In the rows, 128 means zero.
One turn moves each row of this set onto another row. After a few examples, where does it send each row asked below?
k_415: [113 141 132 117  93 108 155 145 132  69 118 134 128 133  91 163 106 112
 129 116 128  91 142 132 125 114 158  74 111 125 134 137]
k_219: [147 171 157 138 128  74 155 129 133 121 128 122 129 134 104 152 116 116
 111 115 122 104 152 130  99 122 144 163  81 116 125 165]
k_323: [134 136 131  78 110 116 146 147 122 119 152 141 117 126 116 151 110 170
 131  83 126  83 138 151 103 103 123 130  96 104 142 119]
k_275: [153 145 147 121 109  82 138 179 123 118 142 148 148 122  90 120 154 108
 123 109 134  73 134 126  99 114 132 104  93 107 148 164]
k_113: [175 146 141 140 140  98 153 156 136 104 141 146 128 171  83 142 116 154
 130  99 140  82 139 131 116 104 127 122  70 110 128 170]
k_363: [161 135 135 132 102  90 140 165 119 115 146 146 154 103  99 107 139 123
 121 111 128  68 130 127 116 114 118 102 105  99 143 151]
k_737: [110 139 153 124  93 105 152 144 142  71 132 150 115 138 123 162 104 104
 147 104 116  91 124 140 116 124 149  86 100 137 144 151]
k_480: [171 137 140 125 142 110 137 132 133 122 110 123 146 157 103 138 113 137
 122 102 150  84 138 119 126 108 127 111  87 126 109 139]
k_758: [147 156 149 131 114  96 136 165 123 128 114 134 138 117  96 130 150 100
 111 113 132  72 140 112  97 114 129  90  97 114 148 163]
k_373: [157 144 125 157 117 116 152 152 119 113 141 134 147 170 114 159 104 146
 114  95 103 132 150 148 118 130 121 118 129 104 130 135]
k_338: [154 143 134 144 121 111 149 163 123 118 156 145 145 191 115 151 111 138
 125  90 109 132 146 152 111 126 126 121 117 112 134 137]
k_620: [126 141 133  70 107 105 143 154 118 119 138 131 132 118 100 171 124 154
 125  95 132  96 151 147  99 107 141 135 105 104 135 121]
k_327: [149 111 117 131  96 121 148 149 144  93 148 127 131 123 107 142 141 136
 104  86 147  93 115 149 115 111 126 110  68 121 114 114]
k_20: [151 156 131 137 130 112 149 156 122 125 141 127 137 197 108 153 112 135
 110  90 116 128 155 145  99 122 133 114 114 116 132 130]
k_689: [120 157 144 119 113 142 151 153 125 121 131 160  92 128 114 179 108 156
 132  93 103  89 152 132 104 105 119 118  94 106 162 154]
k_978: [112 152 150 107 106 131 144 158 127 120 128 161 114 119 113 191 122 135
 140 106 107 109 157 131 109 114 137 129 104 107 161 157]
k_967: [113 152 129 108  92  82 167 157 128  65 149 136 123 141  76 150 106 121
 125 109 127  85 145 149 109 107 162  98  97 120 134 136]
k_842: [116 145 132 162  90 138 157 137 146 105 140 146 107 113 111 152 139  99
 100 118 118 118 147 125 120 116 141 121  70 117 144 143]
k_659: [113 151 130 136  92 106 163 130 125  80 134 131 113 120 109 141  79 126
 118  97 107  68 135 145 116 106 129  95 105 134 123 119]
k_216: [155 160 138 166 123 105 159 122 128 112 119 133 135 117  98 149 102 133
 111 128 114 102 161 117 134 118 129 142 100  98 129 164]
k_969: [113 140 131 116  84  89 163 139 128  70 166 146 126 126 108 127  91 122
 134 105 115  82 132 155 122 111 145 110 103 123 132 122]
k_918: [115 144 134 140  91 120 151 150 141 112 134 132 128 118  96 162 150  90
  95 110 131 116 148 134 106 113 150 131  68 131 122 132]
k_595: [149 150 133 135 125 115 147 135 124 127 134 121 138 181 129 148 110 129
 110  98 114 137 150 140 108 132 133 114 126 111 135 125]
k_714: [110 161 149 135  98  96 164 145 133  76 132 136  96 140 109 161  93 116
 125  89 107  71 127 148  94 112 138  95  87 141 135 146]
k_607: [130 122 131 122  91 109 145 157 144 104 148 130 141 124 102 153 153 105
 106  94 144 108 126 149 105 114 143 131  65 133 111 120]
k_329: [160 155 135 146 107  87 151 157 116 117 138 133 132  99  94 113 131 132
 101 105 118  58 134 127 100 111 110 104  98  98 144 154]
k_390: [133 140 128 164  96 135 166 141 151  91 157 151  90 125 113 142 134 128
 104 104 120 106 131 137 114 113 129 114  60 105 153 151]
k_434: [150 152 140 140 121 100 154 139 128 117 148 125 132 175 134 153 111 132
 113  97 107 142 144 151  98 140 134 130 121 105 142 139]
k_780: [155 138 160 117 130  89 136 123 140 127 130 129 148 143 133 133 118 111
 134 109 138 104 131 130 118 125 139 148  87 129 118 146]
k_754: [154 159 131 154 119 100 160 149 120 112 140 121 133 170 112 167 108 146
 103  94 103 134 151 151  98 134 128 126 122 101 136 142]
k_832: [115 143 141  85 102 119 140 155 121 121 123 143 135 110 104 188 127 136
 132 109 122 111 159 134 111 114 145 132 113 105 144 137]
k_827: [168 138 141 159 124 107 155 140 137  99 152 163 136 141 107 134 106 146
 142 118 120 101 141 128 143 117 125 137  89  96 141 175]
k_276: [152 161 154 145 108  84 148 155 125 122 143 142 118 106 116 114 134 116
 112 103 112  66 126 129  88 120 113 113  90 105 158 169]
k_406: [150 129 116 151 101 129 162 145 147  87 152 134 100 129 101 141 134 150
  97  88 136  89 121 145 110 107 122 102  59 108 134 133]
k_846: [132 144 134 105 114 139 149 143 122 121 141 152  98 127 121 156 100 171
 131  84 113  78 141 139 109 101 111 116  97 105 152 131]
k_207: [146 151 156 141 109 101 136 149 128 129 124 143 130 105 126 118 139  99
 118 113 118  75 128 114 103 123 119  98 101 112 157 164]

k_113 moves to k_827
k_737 moves to k_415
k_406 moves to k_390
Where do these go?
k_20 moves to k_338
k_689 moves to k_978
k_276 moves to k_207

